In the data rows, 128 means zero.
How far apart are the two rows of each pair, measured in a hidden way? 0 means very close, and 40 very far. Two or three weighted sums of its numbers give each row a place; it is the straight-line distance between the places.
Array([109, 139, 128, 149, 143, 111, 187, 171, 120, 147, 115, 130, 91, 191,
       105])
Array([133, 128, 117, 103, 133, 129, 93, 157, 110, 96, 138, 105, 119, 90,
       143]) 34
Array([59, 154, 86, 100, 83, 184, 132, 134, 87, 103, 94, 121, 146, 96,
       158])
Array([151, 107, 129, 160, 117, 176, 147, 89, 155, 140, 149, 101, 107, 159,
       110]) 19
Array([120, 118, 118, 153, 153, 156, 92, 146, 113, 117, 123, 112, 158, 117,
       130])
Array([127, 145, 129, 149, 143, 125, 133, 137, 151, 116, 99, 119, 150, 125,
       110]) 10
Array([123, 117, 141, 120, 144, 121, 128, 124, 145, 136, 138, 159, 29, 121,
       92])
Array([159, 130, 143, 150, 126, 106, 146, 105, 201, 132, 133, 140, 126, 162,
       63]) 22
Array([136, 120, 134, 167, 163, 141, 106, 156, 136, 122, 115, 59, 119, 141,
       123])
Array([86, 162, 105, 119, 76, 183, 117, 216, 101, 167, 128, 72, 128, 97,
       146]) 28
Array([82, 130, 94, 134, 103, 174, 120, 137, 90, 182, 135, 73, 132, 118,
       152])
Array([160, 132, 167, 113, 166, 127, 196, 162, 133, 187, 159, 92, 144, 154,
       129]) 14
Array([193, 141, 148, 129, 134, 84, 151, 89, 182, 109, 84, 171, 171, 146,
       55])
Array([145, 158, 124, 147, 121, 87, 153, 147, 177, 96, 145, 115, 124, 125,
       94]) 10
Array([148, 75, 102, 139, 161, 135, 104, 148, 80, 140, 131, 114, 170, 139,
       186])
Array([135, 88, 153, 77, 192, 159, 158, 55, 150, 170, 201, 132, 143, 160,
       188]) 18
Array([123, 106, 106, 86, 139, 130, 69, 129, 132, 80, 110, 150, 138, 80,
       196])
Array([140, 118, 128, 183, 96, 138, 134, 145, 140, 130, 145, 137, 107, 159,
       125]) 13
Array([119, 140, 114, 126, 152, 88, 88, 163, 102, 81, 111, 142, 151, 94,
       150])
Array([101, 89, 117, 204, 133, 129, 117, 164, 90, 150, 132, 126, 96, 130,
       108]) 10
Array([127, 91, 163, 124, 165, 136, 179, 150, 166, 180, 216, 136, 164, 166,
       136])
Array([122, 59, 122, 201, 155, 124, 114, 125, 92, 139, 128, 123, 67, 163,
       121]) 21
Array([157, 163, 155, 157, 99, 103, 141, 103, 181, 115, 89, 152, 122, 150,
       83])
Array([79, 171, 101, 116, 70, 186, 128, 176, 103, 151, 117, 79, 93, 114,
       154]) 19
Array([97, 141, 166, 117, 114, 98, 133, 96, 177, 147, 59, 176, 74, 156,
       70])
Array([152, 119, 115, 158, 118, 125, 79, 136, 97, 97, 125, 107, 139, 152,
       161]) 24
Array([91, 111, 122, 74, 94, 94, 129, 184, 142, 113, 158, 92, 96, 74,
       135])
Array([83, 170, 77, 104, 65, 216, 138, 135, 100, 142, 125, 67, 126, 29,
       159]) 10
Array([87, 156, 121, 154, 110, 119, 96, 138, 128, 116, 110, 126, 125, 141,
       112])
Array([119, 111, 118, 95, 134, 104, 96, 40, 139, 119, 161, 152, 124, 97,
       132]) 18
Array([126, 102, 94, 139, 125, 140, 135, 121, 109, 131, 166, 98, 149, 124,
       128])
Array([120, 146, 133, 125, 130, 109, 80, 171, 129, 109, 118, 128, 135, 122,
       162]) 15
Array([105, 89, 118, 65, 133, 135, 105, 97, 131, 106, 117, 150, 130, 106,
       109])
Array([192, 78, 216, 144, 153, 131, 172, 86, 118, 171, 156, 113, 119, 151,
       110]) 11
Array([142, 81, 165, 121, 165, 124, 181, 146, 114, 174, 204, 172, 157, 197,
       133])
Array([120, 160, 88, 158, 100, 185, 134, 125, 101, 172, 139, 96, 113, 116,
       125]) 10
Array([150, 145, 127, 158, 119, 99, 114, 132, 119, 103, 124, 147, 148, 119,
       114])
Array([151, 116, 110, 129, 119, 125, 97, 97, 126, 91, 71, 167, 142, 125,
       134]) 6
Array([131, 134, 140, 130, 119, 63, 138, 127, 170, 81, 77, 191, 189, 112,
       103])
Array([185, 161, 165, 154, 127, 109, 154, 85, 155, 131, 127, 174, 76, 172,
       93]) 22
Array([117, 161, 90, 128, 97, 196, 140, 106, 60, 136, 111, 82, 104, 98,
       141])
Array([132, 142, 130, 81, 163, 95, 100, 107, 109, 76, 123, 125, 104, 126,
       98]) 22
Array([40, 163, 78, 89, 87, 189, 126, 130, 69, 129, 107, 100, 121, 68,
       180])
Array([85, 156, 76, 69, 80, 180, 134, 135, 97, 140, 104, 119, 122, 62,
       201]) 11
Array([67, 105, 120, 123, 145, 120, 118, 142, 131, 94, 88, 106, 83, 85,
       108])
Array([122, 132, 139, 123, 107, 77, 143, 141, 154, 114, 77, 155, 164, 69,
       74]) 10
Array([145, 150, 112, 107, 148, 127, 96, 122, 129, 109, 133, 97, 148, 104,
       137])
Array([29, 112, 95, 124, 55, 168, 123, 107, 82, 146, 119, 99, 119, 117,
       130]) 32
Array([158, 177, 160, 194, 154, 118, 133, 104, 162, 46, 82, 169, 148, 107,
       98])
Array([69, 146, 111, 123, 115, 94, 81, 144, 111, 112, 124, 114, 154, 104,
       123]) 17
Array([112, 227, 94, 70, 102, 146, 122, 151, 116, 114, 40, 150, 159, 101,
       126])
Array([136, 158, 125, 143, 109, 96, 122, 116, 153, 74, 122, 102, 88, 103,
       123]) 18
Array([89, 180, 116, 130, 96, 155, 82, 93, 99, 132, 88, 124, 117, 115,
       78])
Array([132, 125, 151, 110, 152, 113, 135, 67, 168, 124, 134, 125, 114, 128,
       64]) 15
Array([114, 125, 117, 129, 112, 134, 72, 82, 130, 90, 98, 128, 120, 100,
       172])
Array([72, 110, 110, 109, 152, 105, 112, 132, 108, 97, 99, 134, 92, 85,
       143]) 14
Array([149, 77, 160, 128, 176, 172, 158, 139, 141, 162, 150, 134, 155, 178,
       122])
Array([106, 104, 103, 151, 126, 138, 77, 115, 123, 118, 129, 112, 118, 91,
       144]) 17
Array([139, 117, 116, 172, 101, 134, 121, 93, 144, 114, 113, 103, 79, 130,
       95])
Array([147, 105, 172, 155, 136, 97, 134, 119, 151, 176, 164, 131, 80, 130,
       121]) 9
Array([131, 96, 102, 168, 150, 128, 102, 78, 89, 146, 142, 110, 174, 123,
       170])
Array([71, 178, 57, 93, 86, 148, 123, 164, 100, 149, 142, 70, 168, 126,
       163]) 28
Array([151, 90, 179, 120, 177, 148, 154, 171, 139, 166, 149, 147, 139, 139,
       143])
Array([136, 121, 117, 83, 107, 128, 84, 124, 137, 63, 119, 94, 106, 87,
       136]) 24
Array([98, 85, 111, 151, 110, 131, 94, 140, 89, 110, 144, 130, 119, 92,
       194])
Array([168, 79, 169, 159, 172, 139, 170, 146, 134, 175, 160, 118, 149, 127,
       119]) 11
Array([121, 159, 134, 125, 105, 127, 148, 133, 167, 118, 92, 142, 123, 134,
       72])
Array([186, 166, 145, 162, 102, 46, 138, 122, 144, 136, 114, 150, 151, 77,
       116]) 20
Array([68, 193, 103, 138, 96, 160, 133, 105, 65, 129, 72, 109, 111, 132,
       136])
Array([136, 157, 163, 118, 146, 122, 159, 148, 162, 97, 81, 149, 166, 81,
       129]) 14
Array([143, 150, 144, 93, 152, 98, 132, 141, 162, 94, 122, 196, 130, 112,
       109])
Array([163, 100, 157, 64, 187, 118, 174, 96, 117, 156, 174, 95, 115, 216,
       122]) 1
Array([150, 149, 210, 135, 101, 99, 143, 109, 180, 71, 139, 173, 130, 67,
       129])
Array([85, 173, 64, 130, 94, 194, 115, 119, 100, 156, 157, 102, 112, 128,
       131]) 7
Array([89, 139, 62, 112, 80, 190, 115, 179, 29, 154, 129, 146, 148, 65,
       141])
Array([128, 129, 101, 153, 138, 73, 75, 133, 138, 113, 113, 134, 86, 105,
       160]) 16
Array([107, 188, 69, 79, 63, 171, 116, 152, 88, 160, 120, 72, 184, 100,
       156])
Array([133, 94, 96, 182, 142, 170, 100, 116, 94, 177, 160, 49, 66, 135,
       112]) 33
Array([81, 148, 107, 114, 83, 227, 112, 165, 83, 146, 143, 60, 88, 104,
       94])
Array([66, 126, 121, 135, 130, 116, 97, 91, 109, 111, 130, 143, 116, 132,
       104]) 12
Array([118, 179, 123, 83, 110, 114, 145, 123, 170, 90, 65, 155, 152, 135,
       97])
Array([114, 151, 168, 117, 140, 72, 140, 156, 152, 147, 102, 157, 153, 122,
       109]) 7
Array([99, 142, 121, 92, 145, 103, 79, 166, 128, 111, 138, 131, 113, 90,
       173])
Array([123, 132, 125, 77, 150, 101, 104, 144, 128, 105, 144, 170, 95, 76,
       153]) 9
Array([113, 175, 142, 114, 98, 40, 140, 131, 150, 139, 126, 153, 166, 64,
       90])
Array([96, 166, 72, 107, 87, 175, 126, 153, 86, 160, 101, 63, 115, 137,
       105]) 15
Array([180, 88, 140, 140, 158, 158, 182, 168, 138, 142, 165, 159, 185, 161,
       110])
Array([121, 106, 96, 97, 138, 133, 90, 186, 121, 89, 137, 105, 117, 92,
       128]) 14
Array([73, 118, 99, 88, 52, 166, 110, 175, 98, 158, 121, 132, 130, 95,
       204])
Array([146, 184, 143, 165, 132, 135, 146, 115, 155, 144, 114, 169, 140, 160,
       69]) 26
Array([187, 101, 150, 144, 175, 106, 156, 179, 147, 181, 175, 142, 187, 170,
       115])
Array([135, 165, 175, 162, 111, 79, 141, 106, 163, 127, 64, 201, 164, 116,
       81]) 22
Array([175, 100, 141, 78, 161, 131, 177, 119, 151, 178, 185, 89, 160, 155,
       142])
Array([60, 135, 80, 92, 98, 179, 118, 199, 68, 153, 159, 96, 190, 87,
       138]) 18
Array([95, 155, 81, 135, 93, 149, 113, 180, 95, 126, 170, 116, 133, 100,
       142])
Array([124, 201, 100, 46, 57, 199, 141, 142, 85, 155, 95, 107, 180, 95,
       156]) 25
Array([171, 105, 151, 122, 175, 170, 167, 169, 146, 173, 168, 128, 167, 187,
       140])
Array([77, 144, 66, 109, 89, 165, 116, 101, 52, 148, 134, 98, 85, 141,
       164]) 9
Array([131, 103, 92, 143, 145, 130, 106, 84, 112, 151, 124, 116, 124, 109,
       216])
Array([109, 192, 131, 82, 101, 105, 166, 193, 158, 96, 146, 152, 116, 150,
       77]) 24
Array([128, 176, 146, 118, 135, 72, 143, 85, 165, 125, 131, 188, 111, 138,
       66])
Array([134, 128, 127, 142, 100, 125, 134, 120, 175, 99, 86, 227, 192, 141,
       103]) 9
Array([118, 127, 145, 124, 131, 109, 118, 177, 160, 101, 107, 163, 168, 141,
       98])
Array([137, 86, 99, 175, 121, 151, 124, 131, 93, 144, 153, 137, 94, 153,
       158]) 25
Array([133, 93, 96, 136, 137, 122, 49, 180, 89, 104, 129, 75, 109, 122,
       135])
Array([151, 121, 148, 125, 168, 149, 164, 120, 135, 153, 172, 120, 123, 179,
       112]) 24
Array([137, 194, 105, 189, 81, 204, 144, 136, 103, 171, 123, 144, 92, 123,
       102])
Array([92, 114, 141, 127, 135, 125, 110, 154, 114, 117, 136, 100, 71, 120,
       92]) 22
Array([99, 85, 99, 190, 124, 159, 106, 130, 111, 115, 157, 96, 129, 132,
       167])
Array([174, 107, 152, 131, 157, 122, 204, 174, 135, 165, 164, 139, 162, 170,
       92]) 12
Array([116, 68, 117, 187, 110, 148, 113, 117, 106, 163, 169, 80, 40, 161,
       142])
Array([180, 122, 151, 66, 179, 118, 160, 110, 227, 109, 138, 180, 117, 168,
       130]) 7
Array([176, 187, 138, 84, 99, 110, 139, 112, 176, 86, 105, 161, 131, 116,
       124])
Array([168, 103, 191, 156, 191, 153, 189, 129, 121, 154, 147, 146, 170, 140,
       140]) 10
Array([93, 154, 74, 49, 76, 167, 124, 122, 81, 148, 112, 101, 124, 107,
       134])
Array([111, 144, 82, 122, 46, 175, 105, 207, 85, 146, 110, 89, 182, 98,
       175]) 3
Array([181, 120, 140, 174, 157, 107, 162, 147, 91, 151, 171, 125, 109, 156,
       146])
Array([142, 146, 116, 105, 119, 111, 102, 145, 124, 77, 103, 138, 109, 126,
       178]) 17
Array([105, 152, 141, 110, 128, 119, 135, 139, 192, 100, 67, 158, 120, 123,
       83])
Array([85, 160, 83, 166, 71, 187, 129, 127, 106, 183, 92, 94, 130, 139,
       111]) 5
Array([115, 101, 108, 169, 132, 123, 120, 83, 124, 142, 148, 104, 98, 105,
       182])
Array([157, 168, 165, 92, 124, 127, 145, 121, 191, 103, 98, 140, 138, 120,
       99]) 19
Array([113, 128, 190, 168, 86, 76, 146, 117, 171, 127, 105, 139, 93, 125,
       65])
Array([125, 72, 116, 153, 131, 107, 124, 173, 94, 121, 146, 124, 175, 84,
       136]) 28
Array([158, 89, 175, 147, 180, 140, 170, 100, 112, 140, 184, 119, 127, 162,
       168])
Array([152, 128, 147, 111, 163, 146, 173, 118, 107, 163, 168, 140, 168, 167,
       132]) 7
Array([109, 113, 138, 99, 118, 66, 83, 83, 129, 96, 134, 129, 118, 120,
       164])
Array([155, 96, 180, 196, 157, 151, 174, 120, 115, 175, 160, 128, 135, 192,
       117]) 18
Array([156, 125, 109, 127, 108, 100, 98, 102, 117, 128, 109, 112, 139, 89,
       146])
Array([132, 91, 115, 174, 147, 165, 227, 156, 127, 141, 193, 134, 129, 164,
       131]) 35
Array([159, 184, 124, 161, 138, 96, 132, 112, 216, 93, 87, 146, 210, 108,
       102])
Array([119, 157, 145, 147, 116, 62, 153, 98, 141, 94, 74, 170, 154, 105,
       100]) 16
Array([156, 179, 140, 166, 125, 87, 132, 94, 173, 104, 95, 151, 180, 143,
       138])
Array([161, 144, 158, 142, 133, 92, 157, 107, 146, 134, 132, 183, 133, 134,
       102]) 11
Array([62, 176, 85, 120, 60, 210, 127, 108, 110, 160, 128, 127, 132, 137,
       144])
Array([65, 147, 29, 95, 92, 176, 130, 134, 78, 159, 125, 77, 176, 60,
       165]) 31
Array([103, 113, 137, 151, 90, 138, 107, 111, 122, 108, 96, 143, 114, 134,
       150])
Array([169, 140, 157, 133, 182, 165, 165, 116, 141, 194, 199, 120, 156, 184,
       132]) 14
Array([184, 86, 148, 101, 159, 162, 157, 72, 140, 156, 171, 166, 174, 155,
       126])
Array([102, 125, 93, 127, 95, 169, 131, 126, 73, 169, 116, 105, 114, 114,
       131]) 11
Array([119, 117, 112, 107, 130, 152, 74, 149, 112, 124, 93, 122, 121, 91,
       170])
Array([179, 109, 185, 192, 216, 173, 182, 127, 120, 159, 171, 160, 177, 143,
       153]) 12
Array([122, 121, 173, 171, 129, 166, 131, 72, 144, 161, 125, 156, 94, 142,
       108])
Array([120, 122, 112, 138, 135, 106, 92, 160, 127, 115, 132, 155, 127, 114,
       174]) 15
Array([148, 167, 196, 144, 158, 76, 156, 91, 164, 107, 105, 153, 73, 148,
       86])
Array([157, 113, 158, 141, 186, 163, 168, 99, 104, 210, 148, 123, 150, 177,
       144]) 5
Array([108, 149, 72, 94, 91, 156, 123, 159, 66, 130, 76, 101, 142, 107,
       147])
Array([123, 122, 155, 153, 103, 164, 169, 167, 161, 167, 112, 127, 87, 105,
       109]) 14
Array([184, 129, 147, 94, 167, 135, 185, 92, 142, 123, 164, 163, 142, 148,
       133])
Array([154, 197, 159, 172, 166, 108, 148, 80, 184, 114, 72, 124, 102, 154,
       49]) 16
Array([94, 165, 137, 141, 112, 128, 142, 117, 158, 128, 154, 145, 136, 186,
       59])
Array([117, 66, 95, 139, 104, 132, 103, 135, 116, 115, 142, 90, 101, 79,
       152]) 25
Array([157, 138, 139, 113, 161, 128, 152, 106, 175, 120, 127, 121, 129, 129,
       57])
Array([159, 84, 151, 155, 210, 141, 191, 143, 136, 139, 162, 167, 116, 133,
       125]) 33
Array([165, 92, 194, 163, 189, 154, 179, 109, 140, 159, 182, 79, 125, 227,
       139])
Array([194, 107, 189, 112, 170, 102, 150, 101, 157, 148, 167, 182, 191, 140,
       115]) 19
Array([109, 95, 136, 141, 182, 149, 165, 197, 122, 179, 176, 146, 137, 165,
       102])
Array([116, 153, 145, 149, 119, 74, 155, 111, 156, 125, 110, 176, 117, 131,
       46]) 14
Array([182, 96, 151, 116, 167, 136, 183, 188, 116, 169, 131, 126, 155, 136,
       137])
Array([162, 121, 171, 158, 174, 150, 160, 114, 136, 155, 156, 139, 164, 146,
       175]) 12
Array([130, 216, 95, 87, 95, 143, 136, 101, 118, 154, 93, 153, 81, 117,
       101])
Array([171, 128, 186, 106, 150, 151, 171, 149, 143, 186, 178, 143, 153, 158,
       134]) 5
Array([130, 92, 103, 162, 127, 139, 93, 164, 81, 131, 127, 133, 79, 88,
       183])
Array([104, 133, 85, 82, 138, 101, 88, 130, 138, 100, 168, 104, 115, 115,
       115]) 33
Array([178, 142, 176, 121, 171, 137, 184, 120, 125, 158, 161, 108, 147, 150,
       111])
Array([137, 97, 113, 150, 131, 123, 101, 133, 108, 123, 100, 121, 100, 116,
       124]) 11
Array([126, 168, 107, 87, 97, 109, 130, 161, 132, 92, 116, 131, 99, 118,
       148])
Array([227, 99, 170, 114, 188, 142, 173, 88, 141, 137, 170, 171, 162, 169,
       97]) 27
Array([109, 108, 89, 101, 105, 160, 117, 170, 86, 130, 150, 101, 89, 127,
       149])
Array([55, 196, 75, 85, 72, 167, 116, 117, 70, 162, 129, 122, 138, 140,
       113]) 25
Array([175, 99, 144, 159, 169, 124, 167, 159, 143, 150, 173, 124, 172, 160,
       99])
Array([165, 175, 142, 128, 115, 65, 153, 121, 187, 127, 92, 148, 140, 144,
       68]) 13
Array([148, 136, 154, 142, 122, 57, 126, 139, 144, 112, 106, 161, 142, 95,
       97])
Array([118, 97, 118, 98, 120, 60, 87, 108, 117, 103, 80, 136, 140, 89,
       155]) 2
Array([102, 148, 68, 170, 82, 177, 100, 60, 130, 161, 133, 111, 135, 118,
       100])
Array([140, 119, 155, 115, 105, 113, 86, 79, 96, 128, 151, 129, 46, 132,
       89]) 10
Array([190, 114, 153, 131, 151, 101, 163, 131, 129, 143, 158, 154, 125, 159,
       145])
Array([204, 119, 167, 151, 159, 143, 160, 128, 120, 201, 227, 138, 175, 147,
       137]) 18
Array([64, 169, 99, 106, 100, 162, 125, 147, 118, 149, 104, 96, 139, 136,
       155])
Array([110, 137, 111, 150, 146, 129, 68, 138, 110, 40, 155, 114, 87, 110,
       172]) 28
Array([86, 124, 107, 122, 125, 182, 111, 118, 99, 113, 144, 119, 120, 136,
       148])
Array([117, 114, 136, 118, 94, 85, 84, 142, 127, 117, 92, 175, 104, 94,
       125]) 8
Array([130, 136, 137, 137, 93, 78, 146, 147, 156, 70, 74, 157, 131, 135,
       119])
Array([135, 97, 98, 227, 146, 146, 122, 116, 101, 156, 179, 113, 70, 136,
       157]) 26
Array([106, 130, 84, 152, 68, 197, 136, 105, 46, 133, 99, 142, 145, 82,
       179])
Array([81, 130, 132, 150, 115, 83, 120, 115, 125, 132, 157, 114, 85, 147,
       110]) 16
Array([121, 132, 160, 147, 138, 104, 166, 112, 156, 155, 120, 127, 131, 204,
       91])
Array([123, 131, 110, 62, 140, 116, 70, 126, 135, 91, 126, 101, 184, 129,
       129]) 34
Array([110, 207, 126, 74, 74, 110, 133, 119, 102, 103, 118, 168, 131, 113,
       134])
Array([166, 162, 179, 154, 110, 108, 147, 166, 162, 110, 97, 155, 125, 157,
       116]) 11
Array([158, 134, 137, 180, 129, 112, 151, 128, 168, 105, 144, 180, 84, 163,
       84])
Array([191, 102, 150, 132, 199, 158, 175, 111, 130, 193, 154, 154, 167, 181,
       123]) 8
Array([169, 142, 149, 123, 97, 103, 142, 71, 193, 139, 120, 175, 119, 207,
       52])
Array([100, 126, 71, 125, 88, 174, 139, 158, 91, 157, 151, 118, 126, 142,
       121]) 9
Array([130, 65, 176, 63, 148, 138, 158, 170, 127, 199, 189, 119, 161, 138,
       128])
Array([105, 118, 112, 123, 118, 134, 103, 164, 97, 120, 137, 143, 135, 111,
       120]) 8
Array([147, 105, 156, 197, 155, 157, 190, 101, 130, 216, 126, 147, 152, 210,
       122])
Array([161, 185, 187, 133, 120, 108, 139, 123, 154, 101, 137, 216, 178, 98,
       147]) 15
Array([103, 116, 106, 116, 132, 119, 97, 126, 131, 116, 107, 93, 177, 130,
       111])
Array([119, 159, 121, 96, 120, 83, 63, 104, 148, 128, 89, 133, 139, 114,
       133]) 10
Array([124, 164, 74, 95, 90, 191, 155, 192, 104, 134, 113, 74, 146, 81,
       164])
Array([76, 199, 120, 85, 81, 146, 119, 124, 135, 133, 126, 127, 163, 174,
       134]) 29
Array([159, 135, 126, 144, 125, 117, 85, 126, 128, 113, 117, 129, 57, 102,
       90])
Array([131, 113, 171, 154, 155, 137, 164, 87, 118, 180, 190, 207, 159, 145,
       91]) 14
Array([163, 165, 197, 116, 136, 115, 163, 150, 186, 105, 97, 158, 146, 103,
       143])
Array([152, 81, 119, 146, 145, 117, 130, 134, 98, 137, 165, 84, 88, 126,
       184]) 27
Array([164, 97, 119, 129, 160, 147, 164, 76, 145, 196, 182, 156, 111, 149,
       95])
Array([112, 87, 98, 143, 112, 133, 88, 191, 99, 137, 152, 118, 157, 125,
       207]) 15
Array([130, 137, 130, 126, 113, 80, 83, 158, 107, 104, 192, 108, 99, 73,
       143])
Array([95, 124, 114, 131, 126, 86, 94, 169, 114, 110, 147, 158, 128, 93,
       180]) 18
Array([160, 92, 137, 139, 178, 142, 210, 183, 125, 119, 166, 121, 156, 175,
       158])
Array([102, 115, 128, 142, 143, 93, 72, 132, 110, 87, 68, 152, 146, 118,
       135]) 32
Array([146, 150, 107, 105, 150, 118, 52, 128, 108, 49, 153, 133, 160, 124,
       113])
Array([196, 119, 144, 184, 157, 160, 188, 113, 141, 184, 197, 106, 143, 157,
       120]) 32
Array([96, 135, 133, 112, 146, 99, 89, 132, 134, 118, 96, 124, 82, 103,
       116])
Array([82, 170, 86, 52, 84, 155, 122, 122, 98, 137, 76, 107, 134, 98,
       161]) 22
Array([80, 124, 134, 92, 129, 128, 121, 187, 133, 74, 162, 144, 127, 85,
       151])
Array([116, 52, 102, 113, 91, 130, 127, 103, 94, 159, 149, 117, 126, 124,
       191]) 8
Array([127, 131, 121, 107, 148, 67, 121, 82, 112, 126, 147, 109, 60, 149,
       117])
Array([110, 150, 143, 132, 101, 114, 74, 106, 124, 119, 132, 137, 90, 124,
       106]) 21
Array([207, 94, 167, 85, 204, 159, 158, 88, 149, 192, 139, 111, 100, 171,
       101])
Array([125, 108, 119, 100, 147, 116, 97, 123, 129, 101, 122, 136, 155, 103,
       142]) 17
Array([125, 127, 126, 148, 141, 124, 98, 96, 138, 123, 154, 104, 52, 124,
       98])
Array([132, 161, 188, 110, 116, 89, 151, 73, 174, 85, 106, 174, 172, 126,
       112]) 28
Array([108, 131, 113, 133, 153, 123, 131, 115, 114, 112, 119, 134, 118, 129,
       107])
Array([143, 153, 136, 106, 151, 118, 129, 104, 188, 122, 75, 135, 106, 129,
       103]) 7
